One turn moves each row of this set onto another row. After a few examples, where does it send each row asked below?
lusu: [ 0.20 -3.64 -0.79 -2.82 -1.58  1.73  0.56  3.20 -1.31 -1.66 -1.09  1.03]
reme: [ 0.01 -0.65 -3.26 -2.09 -2.59  0.24 -0.83  2.08 -0.41 -0.78 -1.28 -2.42]
Ked: [ 0.36 -1.91 -1.55 -3.07  1.15  1.39  0.28  0.74  0.32  0.92 -3.89  0.12]
biz: [ 1.41 -3.30 -2.44 -3.14  0.31  1.46  2.59  4.31 -1.60 -0.11 -0.66 -1.18]
Lig: [ 0.34 -3.54 -4.06 -2.86 -0.04 -1.24  0.57  2.21 -0.34  1.43  1.10 -0.90]
sofe: [ 1.53 -4.75 -2.88 -2.94 -0.93 -1.06 -0.01  4.58  0.46 -1.11 -2.15 -1.53]
lezar: [ 0.15 -0.50 -3.33 -1.70 -2.33 -0.20 -0.30  2.75 -0.37 -0.72 -1.53 -2.77]
Fizem: [ 0.03 -4.31 -3.23 -0.94  1.30  0.35 -1.00  2.74  0.18  2.79 -2.71  0.17]
gez: [ 0.82 -4.04 -3.37  0.66 -0.61 -1.35  1.09  2.86 -0.77  1.88 -0.87  0.38]
diz: [ 0.04 -1.35 -1.96 -3.44  1.46  1.26 -0.27  0.23 -0.10  1.02 -3.11 -0.34]
vitem: [ 1.21 -3.05 -3.96 -2.73  0.72 -1.42 -2.22  1.52  0.20 -0.23 -1.49 -2.00]
Soza: [ 0.65 -1.37 -3.09 -0.47  1.91  0.41  0.79  0.72 -0.92  2.17 -1.77 -0.07]
Mipif: [ 0.98 -1.46 -1.83 -2.80  0.83  0.28  0.28  1.22  0.61  0.56 -4.84  0.27]
manuk: [-0.51 -0.94 -2.86 -2.43 -2.08 -1.30  1.14  1.98  0.45  1.70 -0.44  0.67]
Dof: [ 1.69 -3.63 -2.53 -0.54  2.15 -1.01 -0.35  3.92  0.50 -0.67 -0.54 -1.74]
Suk: [ 1.26 -1.74 -3.41  0.61 -1.42 -1.75 -0.82  2.55  0.04  0.11 -3.39 -1.19]
Lura: [ 0.81 -3.91 -2.17 -1.78  1.45  1.33 -2.18  1.47  0.12 -1.23  0.16 -0.39]
Ninim: [ 0.38 -2.84 -3.26 -1.53  0.32 -2.13 -1.97  1.98 -0.13 -2.51 -1.43 -1.06]
Zun: [-1.17 -4.14 -2.22  0.51  0.57 -0.59 -0.53  3.28 -0.20 -0.80 -2.49  1.52]
kig: [ 1.99 -3.36 -1.91 -3.02 -0.34  0.43  1.65  4.62 -0.60  1.63 -1.75 -1.41]
nupi: [-0.10 -0.99 -1.36 -1.07  1.39 -1.41  1.66  2.74 -0.18 -1.55 -3.33 -0.57]
gis: [ 0.59 -1.32 -1.48 -1.83  0.70 -0.46  0.78  1.85  0.54 -1.06 -4.89  0.71]
muso: [ 0.69 -3.58 -1.91 -3.34 -0.05  2.28  1.81  3.27 -1.79 -1.00 -0.46 -0.09]
rol: [ 0.42 -3.23 -1.08 -3.30 -0.28  2.03  0.86  3.28 -1.62 -1.94 -0.94  0.54]
roz: [ 0.15 -1.50 -1.03 -1.26  1.13 -0.81  1.88  2.83  0.34 -1.06 -4.33  0.22]
zufu: [-0.89 -0.98 -2.76 -1.89 -2.31 -1.46  1.29  1.95  0.44  0.88 -0.38  0.85]
Gavir: [-0.89 -3.45 -3.44 -1.99 -0.67 -1.58  0.69  2.24 -0.76 -1.35  1.34  0.36]
miga: [ 1.83 -3.05 -2.04 -3.34  0.64  1.05  1.74  4.75 -1.19  0.76 -1.46 -1.34]
nela: [-0.11 -4.24 -3.10  0.15 -1.10  0.22 -0.05  1.27 -1.23  1.19 -0.43  1.40]
guzu: [ 0.80 -4.93 -2.51 -3.87 -1.50  0.53 -1.19  2.75  0.30 -1.39 -1.59 -0.34]
loso: [ 0.61 -2.19 -3.27 -0.47 -1.83  0.29 -2.25  0.50 -0.27  0.17 -2.78 -0.23]
fet: [-0.27 -1.11 -2.40  0.67  1.45 -0.20  1.21  1.35 -1.27 -0.50 -1.71  1.22]

Lig -> loso
Soza -> guzu
gez -> vitem
Now find these:
gis -> biz
Fizem -> Lura
manuk -> reme
nupi -> kig
rol -> roz

